In the data rows, 500 means zero.
Some points, one per row:
array([439, 561, 486, 414, 299, 574, 360, 457, 356, 335, 408, 376])
array([581, 552, 400, 667, 513, 500, 450, 482, 539, 635, 695, 578])
array([472, 412, 614, 329, 502, 621, 414, 448, 434, 453, 559, 370])
array([605, 636, 401, 694, 585, 411, 617, 581, 412, 590, 640, 634])
array([542, 628, 512, 623, 401, 396, 586, 595, 289, 624, 520, 526])
array([475, 586, 521, 483, 458, 482, 498, 592, 409, 453, 461, 437])
array([537, 639, 398, 469, 563, 572, 459, 314, 754, 491, 401, 461])
array([420, 318, 743, 332, 544, 548, 431, 699, 351, 469, 531, 365])
array([670, 608, 172, 818, 559, 398, 629, 391, 941, 607, 336, 758])
array([501, 649, 194, 764, 482, 145, 601, 439, 827, 749, 319, 820])
array([663, 586, 382, 718, 606, 289, 620, 656, 636, 762, 499, 728])
array([515, 527, 481, 433, 550, 548, 434, 431, 505, 506, 599, 478])
array([484, 514, 477, 443, 496, 386, 568, 480, 561, 573, 383, 523])
array([563, 677, 513, 604, 413, 321, 698, 718, 254, 644, 542, 645])
array([639, 742, 270, 742, 469, 365, 568, 410, 689, 676, 319, 498])
array([435, 592, 661, 337, 439, 488, 570, 572, 201, 495, 655, 580])
array([565, 561, 467, 567, 469, 454, 526, 521, 465, 553, 426, 390])
array([391, 313, 648, 344, 425, 701, 436, 460, 498, 286, 431, 421])
array([569, 404, 562, 507, 539, 502, 612, 535, 460, 536, 495, 557])
array([476, 363, 459, 561, 627, 660, 170, 415, 879, 462, 328, 295])
array([543, 404, 394, 512, 599, 545, 504, 272, 950, 511, 266, 407])
21 more points follow, each with its number after it:
array([501, 462, 564, 403, 457, 607, 442, 435, 488, 356, 490, 341]) 0
array([623, 653, 376, 621, 518, 398, 632, 407, 668, 682, 462, 676]) 1
array([443, 433, 569, 419, 442, 464, 618, 538, 399, 531, 510, 538]) 2
array([544, 381, 526, 509, 587, 517, 396, 526, 691, 525, 395, 362]) 3
array([413, 388, 593, 333, 502, 594, 338, 430, 471, 414, 548, 365]) 4
array([476, 305, 678, 405, 603, 565, 493, 628, 518, 424, 504, 396]) 5
array([423, 533, 450, 617, 556, 521, 421, 545, 558, 640, 673, 619]) 6
array([482, 452, 528, 429, 448, 606, 565, 529, 365, 373, 467, 521]) 7
array([520, 409, 590, 510, 520, 655, 407, 444, 447, 466, 753, 409]) 8
array([384, 128, 795, 261, 642, 710, 291, 589, 542, 307, 486, 150]) 9
array([681, 574, 200, 868, 668, 296, 674, 451, 833, 691, 477, 844]) 10
array([372, 332, 788, 290, 447, 703, 305, 549, 214, 358, 812, 309]) 11
array([511, 689, 234, 581, 527, 435, 481, 382, 732, 396, 357, 523]) 12
array([517, 466, 383, 630, 689, 655, 284, 339, 893, 543, 537, 426]) 13
array([384, 519, 535, 437, 513, 418, 448, 490, 565, 597, 401, 557]) 14
array([432, 467, 745, 427, 384, 576, 466, 666,   0, 533, 998, 574]) 15
array([608, 605, 459, 636, 494, 395, 584, 598, 469, 624, 452, 555]) 16
array([472, 770, 425, 546, 387, 388, 598, 597, 212, 448, 687, 734]) 17
array([378, 686, 463, 444, 402, 451, 524, 561, 279, 405, 619, 591]) 18
array([574, 586, 374, 477, 512, 566, 397, 358, 707, 475, 301, 363]) 19
array([492, 494, 473, 485, 456, 346, 722, 524, 455, 697, 515, 715]) 20
Which of these numbered points is nearest to each point below, ignoring the 2 directions in which the first points spread most? Its number follows each.
array([587, 399, 502, 545, 533, 476, 599, 535, 504, 477, 552, 659]) > 10
array([504, 557, 373, 548, 437, 475, 623, 506, 471, 478, 366, 668]) > 7
array([547, 702, 513, 521, 396, 377, 699, 567, 273, 663, 632, 793]) > 1
array([518, 669, 370, 537, 505, 538, 454, 401, 602, 340, 422, 459]) > 12
array([546, 588, 470, 485, 540, 547, 476, 513, 566, 432, 371, 314]) > 19
array([378, 493, 605, 503, 477, 580, 387, 538, 416, 553, 746, 537]) > 6
array([558, 456, 500, 580, 537, 615, 387, 464, 546, 480, 669, 433]) > 8
array([496, 574, 508, 481, 458, 591, 427, 453, 448, 455, 566, 409]) > 0
array([467, 455, 594, 404, 529, 567, 458, 603, 454, 360, 376, 322]) > 16
array([428, 384, 635, 469, 440, 483, 586, 602, 186, 449, 716, 667]) > 10
array([406, 550, 591, 393, 573, 552, 409, 499, 412, 436, 568, 461]) > 4
